In the rows, zero is written as 128.
Rotation paths and how fast each direction turns (degrees a step)
Each turn is a multiple of 5 degrees from 10 to 175, or 0.
Each row of a path follows its step; steps can be skipped.
path 1
step 0: [138 118 129 129 143 122 121 126 138 133 130 130 125 146 133 127 133 124
 134 142 120 116 135 145 134 143 137 123 122 134 120 125 128 134 151 132
 132 132 119 131 122 115 130 137 118 120 138 121 135 121 126 126 129]
step 2: [132 124 121 123 145 130 122 133 131 131 135 129 128 128 126 136 131 121
 132 142 130 115 125 141 126 122 119 132 135 114 121 144 140 127 138 110
 115 129 132 134 127 140 140 120 123 127 138 133 130 117 117 114 122]
step 4: [121 137 135 118 145 123 129 124 133 133 118 103 129 140 126 140 124 117
 118 150 128 135 140 134 128 135 131 130 137 114 117 119 122 131 136 133
 120 127 123 129 127 128 127 132 117 131 139 125 127 133 123 125 139]
step 5: [123 132 125 133 128 130 126 126 131 132 119 135 136 145 129 137 125 133
 124 136 126 129 120 130 127 135 135 125 136 125 124 137 141 111 134 139
 116 134 136 135 133 126 132 142 111 130 146 117 118 116 109 128 128]
step 7: [138 123 132 122 126 120 129 136 122 139 128 119 138 117 106 149 126 121
 128 131 112 136 126 142 117 133 130 123 125 124 122 133 136 132 132 128
 129 133 121 123 124 122 145 138 108 128 138 131 132 124 133 126 124]
step 8: [135 123 134 119 135 119 127 129 131 144 124 129 134 143 120 133 129 124
 117 135 121 122 143 137 122 130 135 129 114 128 122 138 136 132 139 117
 116 129 139 138 112 127 128 137 126 119 124 120 141 126 112 124 140]
step 10: [139 123 116 128 139 125 131 126 141 135 124 120 123 135 136 143 134 114
 133 134 123 125 120 136 129 136 120 110 135 106 122 130 140 122 132 123
 130 134 126 125 121 132 133 138 131 116 138 134 128 139 115 122 119]
step 14: [118 129 119 127 131 139 131 122 116 143 123 124 133 143 133 129 134 131
 127 145 124 127 119 127 134 129 150 117 121 117 126 130 145 125 140 128
 121 134 128 132 122 120 131 138 110 124 143 124 130 126 121 123 123]
Directions:
[127 125 126 127 128 129 131 125 128 129 125 125 126 126 128 126 125 127
 124 125 126 128 129 127 128 126 124 131 130 126 130 129 123 127 128 127
 124 129 129 128 126 126 126 128 132 124 129 127 129 128 128 124 134]  155
[129 127 126 132 127 126 127 131 127 127 129 131 131 132 128 127 128 129
 133 127 130 128 130 125 128 130 129 129 128 129 129 127 126 130 130 124
 127 134 127 126 131 127 123 127 127 131 127 127 130 125 126 123 130]  120
[129 130 126 128 128 128 125 131 128 125 127 128 129 130 127 126 129 127
 125 130 133 127 124 129 127 124 126 129 129 131 126 131 129 124 126 131
 129 134 128 131 129 130 128 127 132 130 129 125 128 128 124 131 131]  95
[127 127 128 126 127 126 130 128 128 128 126 125 125 128 122 128 127 128
 127 128 130 131 123 130 125 130 129 126 129 124 125 125 128 132 129 129
 131 134 125 126 128 127 125 128 126 126 126 127 128 133 127 129 127]  115
path 2
step 0: [128 127 112 130 144 127 140 124 128 124 137 120 123 132 133 135 122 126
 129 139 111 134 115 129 136 128 130 119 123 144 129 121 111 130 127 133
 120 132 130 135 117 125 133 128 136 116 124 126 145 144 124 115 127]
step 2: [121 126 125 139 124 129 127 121 123 124 139 132 135 127 126 118 129 132
 131 130 133 122 133 142 150 143 118 125 136 147 130 125 128 134 133 143
 147 128 116 130 133 133 128 139 129 136 136 119 130 123 127 106 130]
step 3: [120 117 123 130 149 137 119 111 134 127 124 122 128 133 139 130 123 127
 136 135 133 131 127 138 118 148 126 131 123 136 131 126 106 131 117 141
 125 127 120 133 133 124 131 127 140 120 136 125 144 132 127 122 124]
step 4: [117 125 122 128 129 116 133 138 142 134 127 118 142 137 132 114 122 126
 120 128 122 141 132 133 125 137 140 149 131 139 138 118 120 126 139 136
 128 118 131 127 130 124 126 127 145 121 128 129 120 141 119 124 121]
step 6: [120 133 117 134 136 122 133 132 127 117 134 128 129 118 136 130 124 136
 122 140 137 131 116 122 140 142 126 121 126 135 123 128 108 123 112 141
 132 124 127 133 122 140 136 118 135 126 135 135 146 128 121 130 115]
step 8: [130 108 120 132 133 127 133 120 135 117 137 137 120 139 139 115 124 130
 143 128 121 134 137 141 146 133 135 124 136 134 129 118 120 126 137 138
 123 124 114 127 131 122 125 136 131 131 137 110 134 129 120 128 127]
step 10: [120 129 121 139 124 121 121 130 132 121 124 122 141 124 115 126 132 137
 124 124 122 135 135 149 131 143 131 146 136 133 148 127 125 115 114 133
 130 125 129 135 133 136 127 133 127 131 136 135 126 142 130 123 115]
step 14: [149 123 111 144 126 132 130 123 118 120 142 133 128 137 132 124 127 130
 134 132 136 115 134 130 146 132 129 128 137 138 138 125 122 134 124 141
 135 135 123 131 131 142 125 135 137 127 131 119 132 133 125 115 117]
Directions:
[128 126 127 126 128 129 130 131 134 129 127 126 125 131 133 129 122 125
 128 128 124 131 129 128 126 127 128 127 126 127 131 130 128 129 126 131
 129 130 127 131 131 125 126 129 128 130 128 128 128 129 125 128 134]  90
[129 130 129 129 128 128 129 129 128 129 124 129 126 128 128 128 127 132
 129 128 121 125 128 130 131 129 127 125 130 129 125 127 125 124 129 124
 125 127 127 129 128 128 126 131 124 129 131 130 129 132 129 129 131]  40
[128 129 133 130 130 123 127 129 133 130 125 125 131 129 128 124 130 128
 127 129 128 129 129 129 125 132 126 128 131 125 128 130 127 129 125 127
 129 128 126 126 127 131 128 129 130 124 126 126 127 130 132 129 131]  55
[131 128 129 128 124 128 128 128 126 130 128 125 128 129 133 128 126 132
 127 125 126 127 133 128 127 126 132 129 128 131 128 128 132 127 129 129
 131 126 126 129 126 130 130 125 125 125 131 123 126 131 128 130 125]  115
path 3
step 1: [139 126 112 139 128 108 149 114 123 130 125 118 122 122 130 125 129 124
 118 130 143 129 141 135 115 123 111 126 127 124 128 138 142 120 127 121
 131 132 124 127 124 122 143 123 138 147 130 131 120 131 129 127 140]
step 4: [148 139 129 116 135 121 116 112 144 142 135 135 120 126 133 127 130 133
 118 138 120 126 112 132 146 132 124 114 133 143 131 134 118 125 120 119
 134 120 131 134 129 117 138 123 121 136 130 133 125 119 133 112 127]
step 6: [131 127 122 129 135 130 132 129 116 135 120 139 135 127 130 145 130 144
 124 127 144 120 135 156 125 129 127 121 131 110 125 129 128 139 125 138
 124 126 107 136 115 131 113 120 125 141 137 130 130 131 124 128 129]
step 7: [122 113 123 107 124 142 131 116 129 133 126 128 127 133 129 123 133 138
 138 130 135 113 133 128 126 110 131 117 112 133 123 119 109 130 134 132
 135 127 131 114 125 130 143 135 126 128 123 130 136 108 130 144 124]
step 9: [143 132 120 131 129 124 145 125 122 125 122 130 120 127 137 118 135 125
 116 128 117 130 145 134 121 120 118 109 150 138 150 138 135 119 126 128
 139 121 124 126 118 117 124 139 139 119 124 133 125 129 132 123 118]
step 10: [141 127 116 110 132 131 126 133 132 121 135 134 134 128 117 116 132 124
 121 119 150 122 142 121 121 144 134 131 122 122 127 133 143 126 139 137
 140 135 140 124 121 128 127 118 142 141 128 115 115 122 119 121 130]
step 14: [145 116 115 115 128 126 133 124 121 133 128 113 123 134 140 135 138 118
 135 120 124 120 135 139 118 125 143 116 127 111 126 130 122 136 121 128
 125 122 117 136 116 127 126 132 133 131 143 122 124 134 118 151 119]
step 15: [133 120 124 122 129 145 132 127 138 139 131 139 122 120 109 129 126 138
 110 125 143 118 122 133 115 124 123 128 118 130 123 119 119 144 122 119
 139 132 120 109 111 126 135 131 115 132 121 129 128 130 128 126 136]
Directions:
[127 124 123 127 125 130 130 129 128 128 126 126 134 130 128 127 127 128
 131 130 123 130 130 125 130 129 130 129 128 127 133 129 130 130 127 127
 127 125 129 127 128 127 132 129 128 132 129 128 128 127 127 131 127]  160
[136 128 130 128 131 130 128 127 127 129 129 128 133 130 128 132 130 129
 127 127 128 127 125 126 131 127 131 132 126 124 128 128 132 127 129 129
 131 128 128 129 129 128 129 126 129 129 131 131 132 130 128 125 126]  170
[128 125 129 127 128 127 126 126 130 124 125 128 124 128 132 128 130 129
 129 123 123 130 131 129 127 129 131 128 123 127 128 126 126 127 130 130
 130 128 127 126 131 122 128 129 130 128 128 126 132 130 129 127 126]  155
[127 131 130 125 135 129 129 129 127 127 130 127 128 126 133 128 127 128
 129 133 124 127 125 127 130 127 131 129 128 131 130 125 128 125 126 129
 126 130 130 128 128 126 128 129 129 127 123 129 127 127 131 130 128]  80
[128 129 126 128 133 126 124 125 125 127 125 129 129 129 127 126 131 124
 127 127 127 130 130 132 126 125 124 132 128 128 128 129 133 127 129 127
 126 122 130 131 127 126 128 128 127 128 125 130 125 130 128 129 126]  90
